In the data rows, 128 means zero.
Here are some numbered points:
[119, 97, 103, 148, 128, 147, 127, 97, 145, 173, 67, 54, 135, 155, 106, 131, 114, 112, 90, 143, 112, 74, 116, 117] 0
[118, 124, 121, 154, 115, 114, 127, 132, 123, 132, 121, 152, 134, 117, 112, 110, 93, 96, 103, 122, 133, 138, 125, 133] 1
[131, 109, 131, 121, 131, 105, 152, 120, 95, 85, 104, 147, 138, 111, 134, 171, 140, 113, 130, 152, 151, 130, 160, 144] 2
[101, 147, 116, 16, 46, 42, 255, 149, 140, 96, 221, 255, 35, 0, 118, 77, 55, 255, 98, 0, 0, 176, 122, 157] 3
[143, 97, 112, 71, 125, 180, 105, 103, 105, 99, 59, 112, 148, 144, 108, 133, 60, 238, 154, 92, 71, 110, 98, 145] 4
[88, 158, 137, 115, 163, 120, 70, 146, 138, 86, 231, 124, 101, 133, 173, 126, 158, 114, 133, 139, 150, 110, 151, 115] 5
[175, 137, 114, 147, 133, 141, 104, 109, 143, 86, 201, 150, 59, 218, 175, 87, 181, 192, 65, 209, 93, 111, 181, 146] 6
[141, 131, 142, 148, 153, 157, 138, 138, 137, 141, 77, 96, 147, 164, 137, 125, 125, 118, 103, 121, 149, 101, 103, 142] 7
[122, 133, 108, 127, 140, 97, 136, 135, 109, 120, 134, 180, 118, 95, 140, 147, 110, 120, 146, 126, 99, 169, 159, 131] 8
[117, 119, 134, 132, 133, 112, 129, 138, 118, 145, 95, 132, 138, 102, 114, 124, 134, 112, 130, 148, 110, 119, 126, 151] 9
[164, 91, 170, 148, 143, 185, 88, 130, 178, 135, 48, 47, 175, 170, 101, 89, 114, 160, 98, 121, 125, 92, 87, 122] 10
[116, 127, 107, 104, 147, 122, 126, 129, 83, 121, 123, 163, 124, 92, 128, 129, 112, 155, 139, 125, 106, 144, 146, 148] 11
[186, 77, 184, 161, 69, 157, 112, 79, 146, 192, 69, 57, 138, 141, 107, 120, 169, 213, 86, 131, 136, 105, 75, 65] 12
[89, 153, 133, 109, 110, 94, 141, 107, 118, 141, 167, 187, 138, 93, 113, 143, 123, 121, 149, 124, 134, 137, 113, 125] 13
[112, 183, 136, 104, 118, 154, 152, 118, 158, 153, 152, 110, 138, 139, 93, 102, 134, 90, 148, 130, 151, 120, 114, 130] 14
[169, 79, 152, 135, 143, 181, 124, 137, 172, 155, 54, 18, 159, 155, 89, 98, 118, 128, 94, 142, 133, 83, 91, 126] 15
[119, 135, 121, 117, 147, 98, 129, 119, 88, 130, 130, 179, 135, 88, 129, 133, 119, 116, 142, 134, 123, 118, 148, 135] 16
[105, 119, 95, 119, 141, 97, 130, 123, 99, 136, 117, 171, 129, 85, 122, 113, 115, 118, 106, 122, 117, 127, 139, 121] 17
[111, 144, 123, 122, 130, 81, 142, 141, 97, 119, 138, 211, 123, 89, 132, 133, 119, 128, 119, 116, 117, 147, 147, 144] 18
[110, 104, 110, 189, 109, 74, 160, 116, 97, 118, 74, 225, 153, 72, 124, 155, 140, 115, 61, 68, 74, 122, 164, 128] 19
[100, 150, 88, 134, 70, 93, 168, 124, 170, 158, 105, 90, 95, 113, 165, 118, 121, 153, 96, 162, 100, 130, 109, 156] 20
[138, 113, 142, 141, 141, 141, 115, 116, 114, 136, 86, 89, 142, 137, 111, 117, 124, 113, 105, 156, 133, 104, 113, 141] 21
[127, 120, 116, 132, 137, 117, 119, 126, 111, 138, 100, 159, 128, 115, 130, 106, 119, 116, 119, 128, 132, 131, 128, 128] 22
[186, 86, 150, 120, 130, 137, 158, 162, 137, 101, 28, 21, 126, 198, 98, 161, 181, 148, 120, 187, 144, 53, 116, 157] 23
[110, 138, 173, 185, 160, 185, 45, 137, 91, 85, 178, 132, 70, 192, 154, 81, 185, 168, 69, 175, 93, 102, 124, 131] 24
[99, 134, 122, 127, 145, 118, 100, 122, 96, 136, 121, 167, 111, 97, 134, 113, 121, 108, 139, 118, 100, 128, 148, 129] 25
[255, 181, 45, 255, 43, 11, 239, 210, 162, 137, 16, 252, 143, 161, 7, 255, 217, 255, 198, 0, 0, 255, 124, 155] 26
[103, 129, 119, 128, 130, 103, 136, 127, 97, 131, 118, 174, 122, 84, 134, 125, 121, 123, 124, 128, 125, 130, 135, 136] 27
[214, 168, 69, 201, 164, 123, 212, 119, 194, 49, 196, 92, 82, 156, 214, 177, 156, 165, 147, 173, 102, 252, 255, 67] 28
[167, 88, 143, 148, 141, 163, 130, 150, 157, 159, 78, 91, 137, 137, 122, 99, 142, 122, 94, 136, 136, 103, 115, 145] 29
[62, 110, 183, 122, 132, 63, 124, 148, 148, 123, 187, 252, 120, 95, 150, 86, 148, 151, 78, 92, 90, 114, 108, 131] 30
[210, 113, 88, 255, 73, 95, 112, 104, 212, 142, 170, 134, 190, 183, 0, 62, 0, 12, 66, 121, 140, 243, 120, 45] 31
[104, 123, 119, 128, 134, 99, 133, 130, 91, 131, 132, 176, 124, 94, 137, 130, 127, 108, 127, 138, 133, 144, 147, 152] 32
[90, 143, 111, 153, 182, 105, 112, 83, 157, 86, 189, 182, 157, 120, 167, 204, 87, 213, 171, 163, 60, 200, 162, 155] 33
[96, 164, 115, 132, 109, 92, 142, 117, 103, 126, 120, 198, 122, 74, 129, 149, 137, 97, 141, 114, 111, 156, 148, 158] 34
[151, 121, 176, 143, 130, 154, 127, 159, 133, 120, 73, 76, 138, 139, 115, 122, 122, 132, 109, 144, 108, 132, 101, 128] 35
[175, 96, 174, 177, 140, 178, 122, 172, 162, 130, 56, 4, 156, 168, 91, 91, 103, 150, 82, 138, 138, 90, 74, 137] 36
[109, 132, 123, 129, 131, 103, 135, 128, 94, 132, 116, 177, 132, 87, 128, 123, 114, 112, 125, 135, 125, 146, 141, 143] 37
[116, 92, 97, 124, 142, 103, 113, 104, 76, 109, 141, 119, 142, 167, 168, 163, 139, 94, 153, 147, 164, 113, 165, 120] 38
[95, 131, 127, 123, 131, 100, 136, 136, 97, 123, 121, 174, 125, 88, 127, 127, 118, 107, 131, 128, 140, 141, 138, 131] 39
[83, 112, 199, 141, 106, 110, 133, 65, 168, 169, 185, 179, 124, 128, 139, 126, 137, 195, 112, 112, 133, 102, 105, 40] 40
[62, 120, 120, 128, 116, 86, 110, 112, 66, 157, 144, 148, 110, 97, 146, 138, 133, 114, 168, 155, 98, 95, 147, 132] 41
[108, 150, 228, 79, 50, 142, 141, 31, 215, 202, 227, 111, 149, 165, 87, 141, 155, 207, 166, 137, 173, 73, 50, 22] 42
[107, 178, 129, 105, 126, 137, 129, 100, 141, 145, 157, 118, 134, 118, 115, 104, 130, 93, 152, 135, 173, 120, 133, 132] 43
[124, 84, 135, 126, 74, 119, 116, 130, 87, 134, 117, 159, 114, 115, 119, 113, 120, 136, 131, 106, 109, 154, 120, 107] 44
[129, 115, 146, 131, 130, 141, 124, 134, 124, 120, 101, 83, 137, 139, 125, 113, 133, 122, 117, 139, 128, 121, 114, 135] 45
[188, 96, 173, 19, 116, 174, 129, 186, 148, 93, 174, 255, 209, 154, 92, 119, 114, 247, 127, 29, 69, 131, 54, 110] 46
[130, 113, 136, 130, 129, 112, 131, 141, 126, 134, 107, 137, 138, 123, 112, 110, 105, 113, 118, 129, 142, 125, 122, 136] 47
[126, 89, 110, 147, 104, 144, 126, 119, 117, 141, 89, 116, 133, 118, 108, 119, 119, 97, 89, 115, 123, 126, 126, 124] 48
[149, 192, 148, 89, 119, 222, 134, 93, 208, 132, 170, 36, 142, 207, 100, 64, 147, 85, 165, 137, 189, 77, 129, 164] 49
[111, 128, 134, 123, 132, 125, 127, 143, 103, 127, 114, 149, 139, 107, 121, 122, 117, 124, 123, 139, 128, 141, 129, 138] 50
[165, 98, 163, 138, 141, 167, 130, 139, 140, 133, 92, 72, 146, 167, 116, 111, 124, 139, 105, 139, 131, 105, 90, 148] 51
[121, 119, 100, 91, 93, 142, 142, 134, 85, 98, 134, 155, 140, 121, 125, 130, 88, 124, 164, 95, 128, 162, 102, 111] 52
[181, 70, 149, 155, 33, 133, 124, 119, 193, 139, 185, 115, 153, 168, 52, 125, 85, 133, 109, 89, 99, 184, 87, 30] 53
[136, 129, 154, 149, 137, 128, 126, 138, 117, 120, 102, 107, 134, 129, 119, 117, 130, 128, 123, 140, 144, 127, 108, 147] 54
[99, 131, 114, 126, 129, 98, 136, 132, 94, 126, 124, 186, 121, 86, 129, 131, 120, 108, 133, 129, 126, 146, 143, 138] 55
[162, 93, 209, 148, 75, 201, 81, 65, 139, 177, 87, 55, 157, 177, 75, 94, 160, 230, 82, 146, 145, 93, 51, 32] 56
[132, 147, 189, 169, 149, 170, 54, 170, 210, 70, 167, 26, 95, 201, 146, 92, 175, 159, 106, 178, 116, 72, 77, 104] 57
[157, 108, 179, 170, 125, 157, 126, 124, 142, 153, 74, 80, 147, 130, 112, 113, 146, 119, 111, 157, 114, 70, 85, 134] 58
[109, 120, 136, 131, 128, 106, 125, 133, 107, 134, 114, 161, 125, 109, 134, 123, 119, 110, 122, 134, 130, 136, 127, 137] 59
[166, 69, 157, 121, 49, 158, 115, 136, 110, 143, 82, 105, 129, 167, 116, 108, 144, 160, 118, 98, 111, 146, 82, 62] 60
[111, 131, 112, 130, 123, 96, 141, 135, 104, 124, 136, 169, 120, 100, 122, 127, 106, 89, 122, 120, 115, 149, 139, 126] 61
[114, 140, 141, 132, 157, 119, 141, 110, 102, 116, 108, 153, 148, 100, 148, 137, 113, 107, 141, 130, 161, 131, 131, 141] 62
[135, 156, 95, 115, 155, 105, 182, 133, 119, 140, 143, 144, 95, 129, 152, 151, 123, 102, 158, 85, 138, 147, 180, 89] 63
[125, 108, 134, 129, 149, 114, 122, 131, 109, 132, 104, 135, 121, 121, 128, 113, 118, 135, 111, 131, 139, 125, 128, 144] 64
[115, 216, 126, 122, 95, 138, 119, 96, 153, 136, 166, 113, 112, 126, 116, 100, 162, 84, 144, 104, 153, 129, 139, 131] 65
[121, 122, 146, 153, 157, 141, 111, 140, 132, 121, 102, 110, 145, 131, 135, 113, 134, 125, 134, 148, 124, 129, 114, 135] 66
[166, 110, 141, 181, 171, 186, 87, 141, 142, 121, 80, 42, 159, 187, 146, 146, 153, 167, 128, 155, 115, 130, 125, 124] 67
[203, 82, 146, 133, 172, 132, 174, 129, 103, 87, 37, 63, 155, 192, 138, 197, 179, 135, 122, 158, 189, 101, 157, 154] 68
[98, 139, 149, 105, 115, 115, 123, 120, 123, 146, 159, 161, 136, 108, 112, 123, 115, 131, 128, 136, 132, 130, 111, 130] 69
[111, 129, 92, 74, 113, 147, 141, 123, 95, 92, 151, 168, 134, 118, 132, 153, 73, 148, 185, 83, 122, 159, 109, 111] 70
[133, 125, 145, 124, 131, 103, 120, 143, 117, 137, 84, 115, 133, 123, 125, 128, 122, 120, 131, 124, 133, 128, 119, 128] 71
[106, 116, 156, 142, 128, 118, 119, 127, 108, 162, 60, 94, 133, 117, 107, 117, 157, 146, 135, 159, 89, 72, 96, 137] 72
[118, 139, 159, 149, 87, 58, 169, 148, 90, 122, 162, 255, 93, 83, 137, 85, 160, 145, 84, 107, 126, 144, 120, 122] 73
[175, 108, 126, 142, 155, 130, 145, 142, 157, 138, 81, 104, 145, 173, 120, 145, 120, 145, 124, 119, 113, 118, 130, 127] 74
[122, 144, 127, 102, 148, 128, 110, 152, 163, 94, 189, 99, 88, 176, 168, 126, 152, 146, 119, 130, 154, 104, 138, 138] 75
[86, 157, 163, 130, 157, 154, 62, 153, 151, 99, 195, 91, 100, 152, 158, 118, 154, 119, 126, 139, 127, 102, 120, 124] 76
[115, 139, 126, 124, 146, 115, 147, 130, 113, 122, 147, 163, 111, 106, 156, 105, 118, 94, 129, 113, 124, 142, 169, 110] 77
[100, 133, 118, 122, 129, 96, 127, 137, 93, 130, 123, 173, 126, 93, 127, 119, 119, 109, 130, 124, 123, 140, 131, 133] 78
[107, 125, 134, 121, 125, 118, 120, 125, 74, 148, 110, 131, 131, 110, 141, 132, 138, 123, 145, 167, 108, 91, 130, 142] 79
[113, 255, 80, 97, 59, 244, 117, 0, 155, 150, 225, 91, 133, 126, 147, 226, 221, 28, 255, 89, 235, 147, 179, 223] 80
[140, 114, 145, 132, 122, 127, 109, 134, 138, 137, 88, 105, 120, 120, 128, 107, 111, 111, 100, 126, 123, 125, 113, 127] 81
[117, 130, 131, 153, 96, 71, 151, 136, 122, 132, 110, 248, 132, 80, 98, 121, 150, 137, 82, 77, 72, 140, 126, 134] 82
[179, 58, 157, 167, 147, 178, 115, 125, 154, 147, 35, 25, 159, 160, 135, 107, 95, 128, 115, 138, 149, 99, 101, 111] 83
[157, 118, 163, 150, 136, 168, 97, 155, 149, 140, 74, 61, 151, 160, 127, 112, 122, 140, 105, 138, 150, 103, 109, 117] 84
[150, 85, 167, 165, 147, 150, 98, 128, 151, 168, 79, 60, 135, 129, 86, 117, 129, 130, 149, 170, 96, 61, 78, 127] 85
[117, 114, 138, 131, 144, 116, 141, 118, 100, 110, 122, 164, 148, 99, 137, 142, 120, 106, 140, 143, 161, 136, 136, 136] 86
[90, 124, 126, 112, 133, 83, 141, 139, 109, 125, 136, 192, 112, 96, 140, 134, 122, 116, 124, 124, 116, 132, 140, 134] 87
[134, 150, 136, 122, 150, 159, 135, 98, 191, 135, 129, 26, 140, 142, 139, 88, 131, 106, 105, 141, 182, 103, 129, 118] 88
[99, 156, 125, 112, 147, 113, 133, 104, 140, 123, 170, 125, 121, 101, 135, 100, 138, 102, 125, 138, 170, 136, 146, 114] 89
[190, 95, 157, 106, 155, 153, 124, 138, 168, 130, 72, 38, 136, 187, 120, 126, 158, 144, 87, 156, 151, 106, 100, 129] 90
[121, 98, 109, 120, 108, 110, 127, 111, 78, 105, 153, 140, 148, 128, 164, 150, 121, 82, 145, 178, 155, 110, 165, 113] 91
[108, 140, 150, 165, 117, 111, 104, 134, 88, 110, 138, 151, 104, 132, 157, 111, 149, 117, 121, 110, 145, 119, 120, 113] 92
[117, 123, 122, 118, 132, 112, 132, 131, 109, 124, 121, 146, 133, 111, 126, 122, 119, 112, 125, 125, 128, 131, 136, 140] 93
[158, 124, 160, 132, 157, 125, 130, 132, 154, 150, 92, 59, 159, 188, 122, 63, 132, 116, 129, 108, 173, 100, 122, 96] 94
[136, 94, 117, 110, 133, 110, 122, 111, 117, 134, 134, 152, 143, 121, 152, 121, 89, 97, 140, 140, 138, 111, 134, 115] 95
[178, 54, 97, 139, 138, 173, 88, 71, 154, 133, 67, 33, 175, 174, 138, 67, 107, 95, 128, 169, 145, 83, 123, 126] 96
[105, 126, 124, 135, 135, 114, 134, 127, 106, 132, 119, 157, 132, 105, 128, 125, 112, 112, 118, 125, 133, 129, 123, 125] 97
[93, 119, 137, 125, 124, 105, 134, 129, 103, 133, 110, 156, 127, 91, 124, 120, 120, 108, 130, 135, 120, 124, 125, 133] 98
[128, 101, 139, 136, 106, 108, 122, 110, 92, 136, 119, 176, 128, 87, 133, 127, 134, 146, 123, 119, 122, 147, 132, 99] 99
[104, 128, 123, 127, 132, 95, 138, 138, 94, 127, 118, 166, 122, 98, 125, 121, 119, 115, 136, 135, 128, 141, 134, 142] 100
[101, 137, 124, 124, 126, 97, 134, 129, 95, 133, 128, 175, 134, 85, 131, 126, 126, 108, 131, 136, 125, 137, 142, 143] 101
[117, 137, 86, 112, 142, 121, 109, 110, 93, 97, 137, 164, 126, 93, 135, 146, 89, 186, 146, 123, 93, 172, 143, 141] 102
[125, 117, 125, 131, 140, 119, 134, 142, 119, 130, 103, 131, 129, 107, 126, 114, 117, 128, 118, 133, 130, 123, 121, 141] 103
[119, 252, 97, 85, 88, 168, 140, 104, 166, 152, 175, 128, 167, 114, 66, 176, 155, 69, 199, 110, 147, 155, 137, 171] 104
[83, 136, 89, 128, 122, 113, 154, 62, 113, 127, 80, 113, 136, 68, 152, 173, 156, 88, 146, 146, 132, 98, 160, 170] 105
[97, 134, 123, 124, 128, 101, 132, 138, 93, 133, 130, 179, 126, 95, 137, 127, 122, 103, 129, 132, 128, 136, 137, 141] 106
[152, 137, 127, 111, 164, 121, 121, 166, 111, 143, 115, 192, 145, 94, 142, 125, 149, 163, 118, 118, 129, 137, 127, 138] 107
[163, 70, 141, 134, 104, 179, 146, 159, 121, 108, 85, 95, 174, 171, 139, 130, 108, 124, 137, 114, 139, 100, 76, 105] 108
[179, 99, 154, 152, 149, 176, 114, 128, 177, 126, 45, 29, 151, 156, 118, 102, 117, 174, 108, 143, 134, 105, 89, 119] 109
[118, 122, 139, 129, 125, 114, 124, 129, 109, 137, 111, 133, 129, 109, 123, 115, 126, 116, 126, 132, 124, 133, 126, 142] 110
[98, 116, 115, 119, 124, 113, 131, 132, 102, 122, 123, 161, 125, 100, 131, 123, 116, 110, 128, 125, 120, 138, 137, 143] 111
[153, 105, 170, 144, 152, 176, 95, 118, 154, 148, 71, 30, 139, 163, 115, 106, 148, 146, 111, 158, 97, 65, 77, 135] 112
[137, 159, 101, 119, 158, 119, 119, 118, 110, 93, 120, 154, 131, 98, 108, 155, 90, 182, 170, 114, 77, 184, 135, 142] 113
[162, 102, 182, 133, 156, 214, 85, 191, 192, 134, 88, 23, 133, 182, 131, 66, 139, 139, 70, 142, 94, 113, 56, 138] 114
[114, 109, 155, 134, 126, 110, 136, 141, 102, 137, 81, 122, 129, 103, 110, 133, 138, 137, 133, 152, 106, 87, 115, 144] 115
[121, 128, 137, 121, 116, 114, 140, 147, 98, 152, 84, 127, 100, 135, 125, 126, 174, 165, 119, 213, 112, 97, 120, 160] 116
New points follow, each followed by the numbers of its three nearest points above, nearest first.
[214, 0, 151, 165, 0, 156, 84, 68, 180, 158, 189, 122, 102, 210, 53, 116, 96, 186, 113, 40, 48, 210, 83, 0] 53 60 12
[176, 63, 107, 108, 96, 187, 91, 115, 170, 125, 136, 89, 179, 145, 171, 122, 72, 99, 147, 171, 149, 55, 116, 121] 96 108 95
[122, 182, 131, 155, 45, 63, 190, 133, 97, 130, 217, 255, 31, 89, 165, 53, 181, 163, 78, 182, 137, 121, 135, 131] 73 18 30
[101, 94, 198, 105, 154, 83, 130, 155, 194, 114, 143, 182, 156, 165, 133, 87, 154, 176, 75, 93, 87, 94, 91, 154] 30 69 64
[147, 37, 60, 177, 138, 173, 133, 39, 121, 167, 0, 31, 153, 113, 120, 153, 123, 92, 81, 108, 119, 75, 119, 123] 0 83 96
[167, 127, 152, 180, 97, 99, 152, 163, 135, 117, 99, 228, 158, 116, 88, 121, 164, 149, 93, 73, 78, 163, 95, 116] 82 19 99
[202, 252, 142, 177, 154, 110, 136, 176, 143, 7, 156, 136, 133, 68, 69, 255, 125, 255, 207, 139, 44, 255, 141, 123] 113 33 102
[146, 79, 151, 142, 163, 140, 140, 104, 65, 82, 69, 137, 166, 120, 157, 182, 136, 118, 117, 134, 149, 134, 161, 154] 2 86 62
[153, 168, 127, 91, 166, 224, 95, 164, 255, 118, 255, 0, 129, 255, 110, 147, 135, 90, 152, 142, 226, 86, 58, 108] 49 57 88
[103, 146, 104, 107, 136, 114, 137, 144, 108, 142, 169, 172, 99, 102, 149, 119, 130, 88, 131, 112, 131, 145, 165, 142] 77 106 32
[150, 51, 113, 94, 142, 124, 89, 93, 101, 140, 123, 44, 141, 255, 178, 188, 140, 103, 171, 106, 183, 58, 165, 99] 38 68 94
[199, 118, 120, 110, 184, 153, 88, 155, 134, 133, 87, 139, 141, 124, 101, 112, 132, 255, 106, 80, 61, 110, 102, 135] 4 107 74
[125, 146, 82, 71, 142, 138, 115, 200, 149, 129, 255, 175, 4, 221, 216, 113, 179, 174, 112, 124, 127, 120, 177, 204] 75 6 5
[122, 218, 136, 92, 128, 171, 169, 117, 116, 143, 241, 222, 128, 113, 122, 185, 163, 109, 205, 110, 183, 151, 155, 188] 104 13 43
[147, 91, 107, 79, 84, 178, 130, 149, 74, 92, 121, 130, 140, 142, 132, 130, 107, 153, 181, 87, 131, 154, 99, 94] 52 70 44
[157, 92, 162, 131, 132, 113, 166, 143, 99, 139, 69, 69, 104, 143, 121, 158, 170, 133, 139, 170, 134, 68, 135, 138] 115 116 72
[101, 126, 171, 150, 135, 148, 81, 156, 138, 108, 197, 101, 106, 142, 159, 99, 165, 125, 112, 145, 131, 124, 115, 112] 76 5 75
[147, 112, 155, 173, 153, 255, 23, 190, 113, 118, 255, 106, 29, 255, 182, 56, 220, 179, 86, 179, 69, 124, 107, 162] 24 6 57
[129, 235, 240, 127, 236, 227, 93, 111, 255, 0, 255, 0, 213, 255, 173, 189, 90, 126, 201, 173, 255, 31, 3, 10] 57 49 76
[104, 142, 98, 122, 134, 86, 122, 123, 85, 119, 159, 194, 126, 88, 163, 159, 111, 110, 152, 133, 111, 151, 173, 125] 8 55 16
[246, 176, 199, 89, 97, 153, 151, 196, 182, 149, 116, 236, 211, 181, 55, 108, 209, 210, 99, 50, 143, 132, 53, 128] 46 107 60
[96, 173, 155, 43, 107, 204, 131, 128, 208, 232, 255, 78, 113, 203, 110, 140, 177, 161, 173, 131, 210, 84, 97, 157] 49 14 75
[162, 79, 131, 123, 148, 111, 158, 114, 94, 90, 82, 113, 136, 120, 135, 185, 149, 115, 118, 145, 175, 122, 156, 144] 2 86 62
[95, 146, 151, 77, 105, 137, 132, 109, 141, 171, 188, 147, 127, 138, 112, 130, 137, 140, 146, 128, 154, 117, 98, 118] 69 43 13
[149, 195, 6, 46, 133, 187, 127, 160, 218, 118, 255, 150, 0, 255, 255, 64, 255, 240, 60, 167, 120, 87, 249, 255] 6 75 5
[155, 49, 93, 168, 155, 141, 156, 60, 147, 154, 22, 29, 163, 151, 125, 132, 118, 95, 75, 138, 142, 81, 127, 110] 0 83 96
[134, 131, 138, 160, 138, 128, 105, 120, 109, 108, 145, 135, 93, 160, 159, 106, 145, 149, 107, 164, 140, 105, 131, 115] 92 64 66
[110, 230, 118, 34, 170, 255, 168, 110, 194, 208, 242, 12, 103, 197, 166, 126, 163, 96, 195, 84, 255, 47, 154, 146] 49 88 14
[241, 199, 32, 184, 137, 152, 151, 161, 208, 52, 152, 55, 95, 171, 102, 196, 37, 185, 167, 90, 0, 235, 172, 60] 28 113 74
[135, 103, 114, 110, 131, 81, 147, 129, 96, 126, 123, 126, 108, 149, 138, 170, 152, 101, 167, 133, 152, 87, 165, 123] 38 2 91
[94, 97, 207, 113, 99, 130, 104, 70, 185, 180, 234, 144, 129, 145, 115, 116, 131, 200, 99, 117, 123, 120, 81, 43] 40 42 69
[95, 91, 87, 134, 130, 103, 139, 105, 92, 144, 91, 149, 129, 78, 128, 153, 120, 84, 101, 127, 130, 118, 155, 132] 17 111 27
[78, 125, 133, 144, 139, 103, 92, 126, 90, 134, 126, 164, 123, 115, 137, 117, 123, 106, 131, 122, 121, 111, 139, 110] 25 97 59
[106, 111, 129, 92, 162, 112, 115, 120, 115, 121, 145, 186, 134, 98, 134, 115, 107, 176, 127, 111, 96, 123, 122, 147] 11 27 87
[121, 137, 103, 143, 103, 137, 155, 126, 198, 157, 66, 60, 119, 162, 155, 85, 116, 147, 84, 135, 106, 116, 114, 165] 20 0 29
[96, 104, 99, 142, 125, 88, 152, 120, 135, 154, 91, 155, 127, 94, 101, 123, 124, 102, 74, 101, 118, 107, 136, 120] 17 97 48
[132, 211, 111, 146, 87, 146, 98, 109, 164, 128, 218, 100, 106, 150, 128, 146, 181, 93, 175, 121, 171, 122, 133, 117] 65 43 14
[255, 59, 161, 113, 104, 148, 182, 167, 179, 69, 38, 0, 120, 255, 106, 180, 185, 124, 60, 195, 219, 68, 129, 130] 23 68 90
[98, 105, 81, 132, 127, 98, 133, 116, 90, 128, 107, 172, 125, 84, 126, 141, 116, 98, 111, 120, 118, 135, 153, 123] 17 55 27
[107, 155, 126, 109, 147, 122, 154, 121, 125, 135, 138, 165, 128, 107, 150, 113, 122, 100, 146, 116, 158, 136, 155, 125] 77 62 39
[124, 125, 113, 96, 150, 123, 105, 131, 101, 120, 121, 171, 141, 92, 125, 117, 111, 157, 123, 126, 99, 136, 141, 138] 11 50 17
[149, 237, 103, 115, 163, 169, 158, 99, 194, 146, 165, 25, 98, 158, 167, 51, 151, 61, 120, 115, 206, 91, 230, 107] 88 49 65
[118, 71, 116, 105, 58, 102, 128, 122, 92, 129, 171, 210, 109, 97, 121, 118, 106, 146, 139, 91, 92, 174, 126, 70] 44 99 52
[178, 158, 168, 198, 134, 150, 106, 108, 160, 130, 128, 47, 129, 192, 136, 61, 136, 108, 111, 97, 214, 121, 159, 75] 94 88 84
[162, 91, 91, 90, 119, 152, 124, 92, 133, 122, 134, 122, 169, 129, 154, 139, 80, 84, 143, 156, 139, 95, 139, 108] 95 91 93
[138, 176, 102, 46, 166, 218, 99, 164, 223, 154, 255, 0, 91, 230, 139, 146, 173, 95, 169, 139, 234, 62, 153, 155] 49 75 88
[149, 94, 125, 138, 114, 120, 130, 135, 113, 119, 106, 123, 145, 121, 113, 119, 96, 113, 121, 127, 136, 142, 116, 119] 47 103 1
[108, 142, 160, 178, 143, 150, 73, 147, 104, 97, 167, 91, 108, 165, 151, 115, 151, 114, 126, 140, 142, 93, 120, 101] 76 92 66
[155, 42, 126, 144, 86, 228, 105, 140, 143, 110, 46, 60, 132, 193, 98, 102, 111, 123, 133, 89, 107, 124, 73, 102] 108 10 60
[107, 214, 126, 64, 152, 195, 110, 134, 200, 160, 205, 35, 104, 152, 123, 99, 185, 100, 153, 118, 192, 82, 163, 156] 49 65 88
[173, 56, 160, 141, 76, 166, 127, 120, 149, 136, 72, 63, 130, 174, 121, 109, 134, 184, 121, 108, 137, 132, 84, 74] 60 12 108
[200, 255, 0, 140, 239, 130, 104, 87, 100, 0, 252, 220, 119, 0, 102, 255, 15, 255, 255, 113, 0, 255, 245, 166] 33 113 102
[133, 135, 114, 131, 150, 132, 149, 135, 132, 122, 129, 133, 100, 118, 162, 112, 127, 83, 121, 114, 116, 135, 184, 101] 77 63 93
[85, 121, 130, 114, 126, 97, 131, 143, 126, 131, 181, 184, 94, 110, 165, 118, 147, 126, 115, 103, 100, 131, 151, 140] 87 77 18
[140, 225, 128, 144, 95, 132, 110, 104, 182, 105, 171, 65, 118, 144, 114, 118, 163, 97, 156, 123, 152, 100, 83, 105] 65 14 43
[83, 101, 152, 109, 102, 118, 120, 121, 161, 162, 199, 184, 99, 126, 159, 130, 141, 164, 126, 93, 99, 121, 123, 77] 40 69 13
[225, 160, 187, 207, 80, 98, 170, 226, 194, 68, 83, 255, 143, 122, 33, 145, 180, 206, 60, 25, 10, 186, 83, 153] 82 19 73
[140, 118, 133, 127, 139, 112, 154, 109, 76, 95, 114, 134, 136, 115, 152, 160, 154, 110, 120, 148, 163, 132, 149, 142] 2 86 62
[147, 95, 161, 155, 137, 154, 110, 122, 146, 158, 64, 59, 136, 166, 101, 116, 136, 127, 96, 151, 130, 114, 91, 151] 51 29 84
[144, 255, 140, 57, 63, 214, 128, 64, 236, 198, 238, 78, 185, 166, 30, 163, 168, 125, 200, 104, 188, 134, 62, 107] 104 49 42
[112, 132, 124, 130, 133, 88, 144, 147, 96, 123, 128, 203, 119, 84, 141, 131, 124, 123, 127, 117, 119, 145, 152, 139] 18 55 87
[127, 108, 56, 86, 107, 62, 143, 88, 100, 110, 167, 158, 137, 127, 183, 175, 121, 101, 167, 167, 152, 124, 191, 138] 91 38 2
[159, 136, 134, 148, 54, 112, 135, 101, 152, 172, 173, 137, 135, 145, 57, 134, 87, 114, 123, 126, 126, 148, 107, 60] 53 1 69
[91, 179, 104, 77, 115, 137, 137, 130, 130, 154, 189, 141, 128, 117, 129, 119, 136, 83, 160, 132, 173, 126, 154, 158] 43 89 14
[109, 147, 138, 168, 89, 104, 121, 138, 67, 131, 166, 185, 70, 129, 148, 98, 160, 158, 101, 166, 138, 131, 118, 119] 92 73 99
[96, 129, 134, 127, 132, 104, 133, 123, 98, 140, 111, 157, 126, 102, 125, 120, 126, 112, 131, 133, 111, 123, 131, 136] 98 59 100
[102, 160, 129, 93, 137, 133, 128, 125, 134, 143, 177, 122, 119, 123, 129, 116, 139, 103, 135, 134, 163, 116, 140, 151] 43 89 14
[134, 93, 141, 129, 142, 154, 115, 113, 149, 157, 79, 85, 149, 136, 123, 112, 106, 119, 110, 149, 140, 97, 98, 133] 21 29 45
[139, 153, 158, 151, 137, 117, 148, 169, 128, 109, 105, 98, 132, 122, 98, 146, 148, 143, 113, 112, 122, 133, 104, 143] 54 71 35
[45, 140, 3, 11, 38, 110, 179, 86, 95, 122, 222, 192, 82, 11, 131, 151, 0, 175, 225, 74, 30, 222, 102, 138] 70 3 102
